Here are some points, one per row:
[ 0.89  0.28  1.01  0.54  0.55  0.83 -1.31  1.38 -0.66 -0.31  0.03 -0.81
 -0.51 -0.78 -0.26 -0.11  1.28  0.45 -0.27 -2.16 -1.87  0.12 -0.01 -0.39]
[-0.23  0.03 -2.04  0.02  0.6  -0.76 -1.03  0.94 -0.36  0.22 -0.51 -0.05
  1.42  0.74 -1.21  0.03  1.08 -0.37 -0.27 -1.66 -1.05  0.67 -0.07 -0.12]
[ 0.83  0.94  0.76 -0.15 -0.8   2.65 -0.15  0.98  1.1  -0.58 -0.19  0.17
  0.66  0.84  0.18 -0.44 -2.   -1.34 -0.74  0.13 -1.17 -0.97  1.64  0.2 ]
[ 0.99 -1.06  0.43  1.29  1.14  2.3  -0.14  1.26  1.11 -0.02 -0.38  1.77
 -0.41  0.79 -1.75  1.56 -0.57  0.26 -1.35  0.02  0.96 -0.69  1.66 -0.64]
[ 0.64  0.58  1.33  0.09  0.03 -0.26 -0.71 -0.67 -0.54 -0.51  1.29 -0.35
 -1.19  0.95 -0.01  1.17  1.13 -1.83 -0.64 -1.59 -1.29 -0.59 -0.39  0.71]
[-1.36 -0.56  1.72  1.95  0.88  1.74 -0.23  1.68 -0.51 -0.47  0.56  1.22
  1.44 -0.5  -0.9  -1.15  0.37 -2.52 -2.16  0.36 -1.96  0.07  0.92 -0.88]
[ 0.13  1.15 -1.42  1.32 -0.11 -1.93 -1.99 -0.47 -0.61  1.7  -1.07 -0.25
 -1.92 -0.48 -0.66 -0.2  -1.97 -0.72  0.27 -1.82 -0.72  1.08 -0.84 -0.39]
[-1.02  1.14 -1.01 -0.52  0.04  1.29 -1.28 -0.08 -1.79 -0.94  0.45 -1.
 -0.56  0.75  0.23 -1.03 -0.68 -2.13  1.12  0.65 -0.78  0.19  0.77  1.47]
[ 1.02 -0.44 -0.31 -0.08  1.2  -0.37  1.27 -1.96 -1.02  1.13  1.94 -0.36
  0.07 -0.58 -0.32  0.35 -1.38 -0.92  0.8   1.78 -0.18 -0.87  1.54 -0.09]
[ 0.02  1.04  0.08  0.04  1.72 -1.66 -2.04  1.03  0.42 -0.53 -1.12 -0.73
 -0.62  0.38 -0.35 -0.16  1.89 -1.34  0.58 -1.11 -1.67 -1.73  0.98 -0.65]
[ 0.34  0.35  0.39  0.05  0.02  1.6  -1.43 -0.44 -1.11  0.43 -0.18  0.99
  0.42  2.01 -0.72 -1.76 -0.89 -0.56  1.45 -1.33  0.65 -0.68  1.23  0.22]
[ 0.86  3.6  -0.54 -1.66 -0.18 -0.5  -0.55 -1.96 -0.71  0.5   0.73 -0.05
  0.1  -0.45  1.54 -1.42 -0.67 -1.58  1.62  0.05 -0.69 -0.47  0.59 -0.17]
[ 0.33 -1.44 -0.15  0.54  0.14 -0.06  1.84  0.46 -0.69 -0.17  1.32 -0.3
  0.96  0.7   0.09 -0.31  0.56 -2.89 -0.73  0.18  0.19 -2.08  1.25 -1.3 ]
[-0.04  0.32 -0.61  0.12  0.48  0.39  1.03 -0.24  0.17 -0.26  0.18  1.12
  0.12  0.13 -0.83 -0.51  0.9   0.14 -1.95 -0.62 -2.21 -1.69  1.31 -1.1 ]
[ 1.07  0.76 -0.44  1.57  0.05  0.07 -0.87  1.76 -0.83  0.39 -0.41 -0.46
  0.67  0.01 -1.65  0.31  0.15 -0.4   1.83 -1.   -1.21 -0.91  1.16 -0.33]
[-0.32  1.68 -0.04  1.49 -0.11 -0.06 -0.08 -1.28  0.51  1.43 -0.28 -1.25
 -1.18  1.07 -0.31 -0.53 -2.04  1.31 -0.35 -2.66  1.11 -1.16 -1.14 -1.55]
[ 0.77  0.45 -0.93 -0.87  0.24  0.42 -0.16 -1.36  1.08  0.05  0.35  0.68
 -0.96  0.92 -0.17 -1.21 -0.7  -2.02  0.26 -0.6  -1.28 -0.68  1.08 -0.11]
[ 1.24 -0.03 -0.83 -1.85  0.07 -0.25 -0.48 -0.09 -0.81  0.85  2.32 -0.86
 -1.42  0.64  0.98 -1.76  2.68  0.28  1.78  0.41  0.   -1.86  0.19 -0.44]
[-1.6   2.94  1.05 -1.45 -0.25 -1.59  0.68 -2.24 -1.19  2.36  0.37  0.73
  0.25 -0.25  0.88 -0.55  0.95 -0.74  1.47 -0.61 -1.85  0.01  1.4  -0.39]
[ 0.8   0.42  0.14  1.26  0.37 -2.22 -1.42 -0.76  0.05  0.42 -1.32 -2.
 -0.02 -0.59  0.16 -0.6  -1.76  0.18 -1.49 -2.54 -1.35 -1.05  0.46 -2.22]
[ 1.35  1.33  1.02  1.88  0.13 -0.21  0.59  0.78  0.52  0.44 -0.02  0.42
  0.42 -0.6   0.68  0.13  0.08 -1.3   0.13 -0.96  0.22 -0.54  0.62 -1.16]
[-0.33 -0.79 -0.33  0.67  0.59 -0.11  0.18  0.44  0.05 -0.1  -0.04 -1.28
 -1.46 -0.43 -0.49 -0.61 -2.66  1.14 -1.42 -0.76  0.81 -0.13 -0.06 -1.09]
[ 0.41  0.11  0.08 -0.05  0.18  0.3  -0.71 -0.49  0.15  1.35 -1.71 -0.84
  0.44  0.71  0.2  -0.62  1.08 -0.66 -1.02 -1.92 -1.12 -0.53 -1.56 -1.24]
[-0.11  1.77  0.61  0.74  0.47 -1.67 -0.05 -1.04 -1.21  0.3  -1.4  -0.44
 -1.28  1.04  0.17  0.11 -0.61  1.39 -0.14 -0.64 -0.38 -1.14 -0.7  -0.1 ]
[ 0.43  0.53  0.99  0.43  0.93 -1.76 -0.68  0.04 -1.16 -1.02 -1.63 -0.39
 -0.73  0.55  0.64  0.31 -1.74  0.51  0.04 -1.29  0.73  0.48 -0.22 -1.73]
[ 1.11  1.52 -0.02  2.79  1.09 -2.08 -0.31 -0.47 -0.15  0.03 -0.16 -1.93
 -1.29  0.91 -0.19 -0.51 -1.27  0.53 -1.51 -1.21 -0.43 -0.75 -0.51  0.59]
[-0.22 -0.98  0.04 -0.26 -0.17 -0.83  0.02  1.98  0.05  0.62  0.17  0.68
 -0.43  0.16 -2.94  0.04 -1.9   0.42 -0.54 -0.51  0.12 -1.65  0.76 -0.88]
[-0.28  0.63 -1.5  -0.63  0.95  0.88  0.91  0.34  0.38  1.33  0.35 -0.2
  0.67  1.53  0.77 -0.84 -0.95 -1.57  1.13  0.   -0.73  0.83  1.15 -1.75]
[ 0.26  0.14 -0.07  0.01 -0.29  1.26  0.53  0.47 -1.38  0.67  0.74  0.06
  0.49  0.81 -0.97 -0.47  0.15 -2.11  0.31 -0.02 -0.46 -1.23  0.42 -2.08]
[ 0.05  2.11 -0.41  0.07 -2.41 -0.25 -0.7  -0.28 -0.52  1.88  1.51 -0.92
 -1.68 -0.57  2.04 -0.15 -1.63 -1.21 -0.99  0.55 -0.62 -0.7  -0.19 -0.99]
[-0.86  0.54  0.58  0.72 -1.47 -0.16 -1.   -0.96 -0.17  1.14 -3.03 -1.09
 -2.16 -0.54  0.12 -0.14  0.3  -1.55 -0.76 -0.33 -0.78 -0.78 -0.29 -1.76]
[ 1.18  0.44  0.4   0.02  1.3   0.5   0.53  0.17 -0.43  2.21 -0.41 -1.15
 -0.61 -0.51  0.72  0.47 -1.69  0.68  0.85 -0.83 -1.42 -1.6   1.14  0.99]
[ 0.1  -0.56  1.45 -1.56  0.6   0.34  0.3   1.63  1.7  -0.25  0.62  1.75
  0.38  0.24 -1.89 -1.67  0.37 -2.57 -0.87 -0.04 -1.72 -0.24  0.65 -0.75]
[ 0.01 -1.19 -0.1  -1.07  1.22  0.02 -1.48  0.94 -1.3  -0.94 -0.06  1.82
  0.55  0.05 -3.53  1.31 -0.5  -1.29 -2.17 -1.72 -0.2  -0.19  1.78 -0.33]
[-0.86  0.6  -0.02 -0.74  0.83  0.42 -0.13 -0.71 -1.18 -0.14  0.88 -0.92
  1.58 -0.4   0.89 -0.24  0.84 -1.3   1.26 -0.51 -1.24 -0.31  1.09 -1.82]
[-0.54 -1.47  0.71 -0.12  0.88  1.86  0.38  0.48  0.39 -0.78 -1.36 -1.14
 -0.41  0.58 -1.95  0.59  0.25 -1.15 -0.24  0.6   0.33 -0.13  1.59  0.34]
[ 0.51 -1.83 -0.04  0.51  1.85  1.13  0.19  0.35 -0.42  0.03  0.06  0.22
  0.42  1.36 -1.99 -0.41  0.88 -0.62  0.29 -1.24 -0.9  -0.91 -0.06  0.  ]
[ 1.59 -1.09  0.17  1.11 -0.85 -0.61  0.65  0.52 -0.43 -1.61 -0.42  0.98
  0.24 -0.09  0.59  0.11 -0.26  0.01 -1.26 -0.41 -0.97 -0.11  1.18 -1.03]
[-0.71  0.52  1.47  1.02  1.73 -0.11  0.07  1.62 -1.39 -1.65  0.58 -0.57
  0.43  0.82 -1.46 -1.07 -1.55 -0.97 -2.72 -0.09 -1.   -1.01  0.62  0.02]
[ 0.06 -0.47  0.75  1.75 -0.04 -0.16  2.17  0.97  0.51 -0.93  1.12  0.24
  1.92  0.65 -2.01  0.75  1.07 -1.99 -2.04  0.51 -1.77 -0.85  3.02 -0.59]
These points spread out most along one direction. Take the direction at right angles to it along which they spread out most. Go by this last direction. Where along it does each point below lie, from 0 to 99? The average is 50, and the first point in the table lies past the average. One standard deviation of the points above along it is 16.
[ 0.33  0.96 -1.37  1.16  2.8   2.29 -1.88  0.68  1.16 -0.21  0.38 -0.69
 -0.32  0.65 -1.54 -1.47  0.3   1.74 -0.6  -0.63 -0.49 -1.35  0.46 -0.23] -> 61
[ 0.06  1.26 -0.3  -0.38  1.    2.1   0.21 -0.28 -0.05 -0.23  0.39 -1.52
  0.35  0.48  0.83 -1.   -0.49  1.69  0.54 -2.22 -0.43 -0.75  0.03 -0.57] -> 49
[ 2.19 -0.96  1.27  1.82  1.89 -0.97  0.51 -0.94  0.16  1.02 -0.16 -0.69
  0.23  0.18 -1.36 -0.78 -0.47  0.05 -2.31 -0.55  0.18  0.12  0.3   0.3 ] -> 70
[ 0.99  0.56  0.2  -0.59  0.21 -0.67 -0.31  0.69 -0.52 -0.45 -0.11 -0.8
 -0.23  1.05 -0.31 -0.43  0.56  0.5   0.29 -1.88  1.29 -0.54 -0.54 -0.14] -> 57
[-0.74 -1.05  0.97  1.06 -1.95  0.39  1.91 -0.54 -0.37 -1.67 -0.01  1.36
  0.93 -0.69 -0.7   0.14 -0.45 -0.88 -0.71 -0.54 -1.63  0.07  0.81 -0.38] -> 49
[ 0.63 -0.72  0.92  1.71  0.03 -0.12 -0.18 -0.97  0.24  0.49  0.09 -0.44
 -0.72 -0.3   0.59 -1.23 -3.22  0.12  0.96 -0.39 -0.61  0.84  0.82 -0.11] -> 58
[ 0.41 -1.08 -0.83 -0.34  0.89  2.34  1.5  -0.95 -0.41 -2.34  0.38 -1.7
  0.54  0.28 -1.64 -0.56 -0.73  0.47  0.77 -1.98  0.79  0.27  1.16 -0.21] -> 52
[ 0.26  0.12  0.77  0.46 -0.54  1.21 -1.76 -0.01 -0.18  0.1  -0.11 -1.7
 -0.89 -1.22 -1.9  -0.08  0.42  0.99 -0.93 -1.26 -0.34 -0.71  0.09  1.35] -> 64
[ 1.03  1.43 -0.24  0.78 -0.36 -0.81 -0.71  1.44  0.42  0.07 -0.4  -1.11
  0.31  1.76 -0.21 -1.42  0.48  1.51  0.24  0.91  0.58  0.01  0.56 -0.64] -> 54
[-0.53 -2.09  0.78  0.1  -0.06  0.49 -0.05  0.02 -0.68  1.22  0.43  0.26
  0.17  0.61 -0.07  0.79 -0.11 -1.6  -2.18 -0.91 -2.66 -0.27  0.3  -0.93] -> 52
[-1.01  2.25  1.06 -0.82  0.52  0.03  0.04 -1.85 -0.06  1.    2.46  0.64
  0.34  0.3   1.5   0.2   0.72 -2.02  3.5  -1.14 -1.78 -1.33  0.9   0.34] -> 8
[ 0.96  0.23 -0.55 -0.41  1.19  1.12 -0.1   0.08  1.05  0.94 -0.14 -1.1
  1.01  0.46 -1.78 -0.76  0.15 -0.74  0.05 -0.23 -0.26 -0.41  0.16  0.04] -> 47
